Here are the same points, seen from different sides; a view may also be mirrored.
A view may leave some points out, and in a few views one point is out of place. Which views, in the order they come, and which point in each? Write none if none.

Scene 1 (6 views)
view 1:
  Bidi [ 2.47  0.06 -0.76  2.13 -1.06 -3.38 -5.36 -0.09  4.02 -1.89  0.10  0.76]
  Pimu [ 1.90  0.35 -1.23  1.83 -1.12 -3.48 -5.16  0.23  4.33 -1.57  1.04  0.60]
  pepoz [ 2.07 -1.18 -0.02  2.20 -0.44 -1.34 -5.03  1.01  3.24 -1.96  0.56  1.23]
  zodo [ 3.01 -0.58  0.17  2.80 -1.24 -2.82 -5.69 -0.11  3.17 -2.06 -1.14  1.00]
  gadis [ 1.68 -0.33 -0.64  2.19 -1.35 -2.58 -5.26  0.81  3.62 -1.33  0.94  0.73]
  zuzas [ 1.98 -0.49 -0.16  2.71 -1.89 -2.72 -5.60  0.64  3.11 -1.19  0.08  0.72]
  Zod [ 2.13 -1.31  0.28  2.55 -0.86 -1.38 -5.25  1.03  2.90 -1.80  0.17  1.18]
  mit [ 1.78 -0.41 -0.71  1.91 -0.81 -2.44 -5.05  0.80  3.86 -1.64  1.14  0.87]
view 2:
  zodo [ 1.20  3.49 -7.68 -0.04  1.31 -3.18  0.47 -2.15  0.96  1.60  1.04  1.48]
  Laru [ 0.74  5.06 -6.37  0.23  1.51 -2.72 -0.16 -2.18  1.63  0.62 -0.05  1.90]
  Pimu [-0.42  2.68 -6.29  0.04  2.01 -3.07  1.44 -1.47  1.77  1.73 -0.95  2.20]
  gadis [ 0.00  3.88 -6.12  0.14  1.84 -2.88  0.73 -1.77  1.80  1.12 -0.69  2.15]
  Bidi [ 0.19  2.75 -6.93 -0.06  1.73 -3.18  1.19 -1.73  1.48  1.79 -0.04  1.93]
  zuzas [ 0.76  4.16 -6.53  0.29  1.51 -2.76  0.28 -2.02  1.00  1.34 -0.35  1.87]
  pepoz [ 0.11  4.59 -6.60 -0.21  1.75 -3.06  0.29 -2.06  2.75  0.25  0.59  1.89]
  Zod [ 0.58  4.92 -6.71 -0.11  1.57 -2.95 -0.03 -2.20  2.22  0.34  0.68  1.78]
view 3:
  gadis [ 0.70  1.09 -4.38 -0.15  2.46 -0.18  0.37  4.07 -6.16 -0.57  5.13  1.75]
  kaz [-0.67  1.92 -4.20  0.16  2.49  0.85  0.30  3.46 -6.40  0.13  4.23  2.06]
  Laru [-0.29  1.83 -3.82 -0.12  2.43  0.69  0.51  3.72 -6.61 -0.26  4.29  1.85]
  zodo [-1.39  0.76 -4.76  0.14  1.94 -0.21 -0.23  3.77 -5.42 -0.85  3.66  0.84]
  Pimu [ 1.17  0.38 -5.02 -0.10  2.41 -1.01  0.13  4.36 -5.58 -0.92  5.63  1.41]
  Bidi [ 0.13  0.37 -5.12  0.06  2.18 -0.82 -0.15  4.08 -5.37 -0.91  4.89  1.14]
  zuzas [-0.12  1.12 -3.94 -0.33  2.24 -0.03  0.42  4.06 -6.24 -0.90  4.29  1.25]
  pepoz [-0.31  1.75 -4.84  0.46  2.63  0.60  0.09  3.38 -6.07  0.42  4.81  2.32]
view 4:
  gadis [-0.80 -2.32 -0.87  2.20  1.61  0.00  0.67  1.28 -1.51  0.37  2.15  0.91]
  zuzas [-0.41 -2.65 -0.55  1.50  1.94 -0.65  0.99  1.35 -1.48 -0.26  2.40  0.89]
  kaz [-1.07 -2.76 -0.36  2.29  1.61 -0.41  0.57  1.32 -1.53 -1.77  1.79  0.74]
  Laru [-0.54 -1.90 -0.91  2.35  2.01 -0.11  0.66  1.07 -1.49 -0.65  1.87  0.69]
  Pimu [-0.98 -2.60 -0.95  2.01  1.22  0.22  0.69  1.39 -1.51  1.86  2.49  1.14]
  Bidi [-1.13 -3.45 -0.44  1.56  1.09 -0.28  0.87  1.63 -1.51  1.15  2.71  1.21]
  zodo [-1.00 -4.10  0.19  0.99  1.28 -1.13  1.10  1.82 -1.48 -0.51  2.79  1.14]
view 5:
  Zod [-2.21 -0.58 -1.41 -1.14 -1.72 -1.55  1.82 -0.06 -1.45  6.38  1.33 -5.89]
  Bidi [-2.11 -1.14  0.59 -1.08 -2.35 -0.58  2.32 -0.97 -2.90  5.89  1.22 -4.89]
  Laru [-2.14 -0.90 -1.21 -0.44 -1.38 -1.05  2.02  0.35 -1.51  6.38  1.07 -5.91]
  pepoz [-2.15 -0.74 -1.20 -1.68 -1.63 -1.75  2.06 -0.38 -1.64  6.68  1.28 -5.88]
  zuzas [-2.08 -1.02 -0.38 -0.13 -1.73 -0.47  2.15  0.08 -2.06  5.97  1.05 -5.47]
  gadis [-1.99 -1.51 -0.15 -0.89 -1.39 -0.76  2.73 -0.27 -2.41  6.63  0.93 -5.55]
view 6:
  pepoz [ 0.44  0.10  0.50  0.28  0.50 -1.40  1.77 -0.75 -0.06 -0.60 -1.11 -0.76]
  zuzas [-0.83 -1.10  0.79  0.31  0.96 -0.66  1.18 -0.89  0.41 -1.59 -1.55 -0.05]
  mit [-0.44 -0.73 -0.02 -0.39  0.88 -1.87  1.00 -0.49  0.45 -0.77 -1.22 -0.72]
  Pimu [-1.21 -1.50 -0.23 -0.66  0.91 -2.27  0.12 -0.34  0.46 -1.07 -1.77 -0.46]
  gadis [-0.78 -0.98  0.14 -0.25  1.04 -1.43  1.04 -0.61  0.65 -1.09 -1.25 -0.55]
  Laru [-0.17 -0.42  0.85  0.47  1.05 -0.40  1.96 -1.02  0.46 -1.28 -1.02 -0.42]
  Zod [ 0.33  0.05  0.85  0.56  0.56 -0.85  1.96 -0.92 -0.07 -0.90 -1.16 -0.52]
  Bidi [-0.93 -1.26  0.37 -0.11  0.46 -1.89  0.11 -0.49 -0.22 -1.24 -2.22 -0.07]
  zodo [-0.45 -0.84  1.27  0.85  0.06 -0.83  0.69 -0.90 -0.84 -1.59 -2.42  0.42]
Views that do not fit: view 4
  moved in view 4: Laru
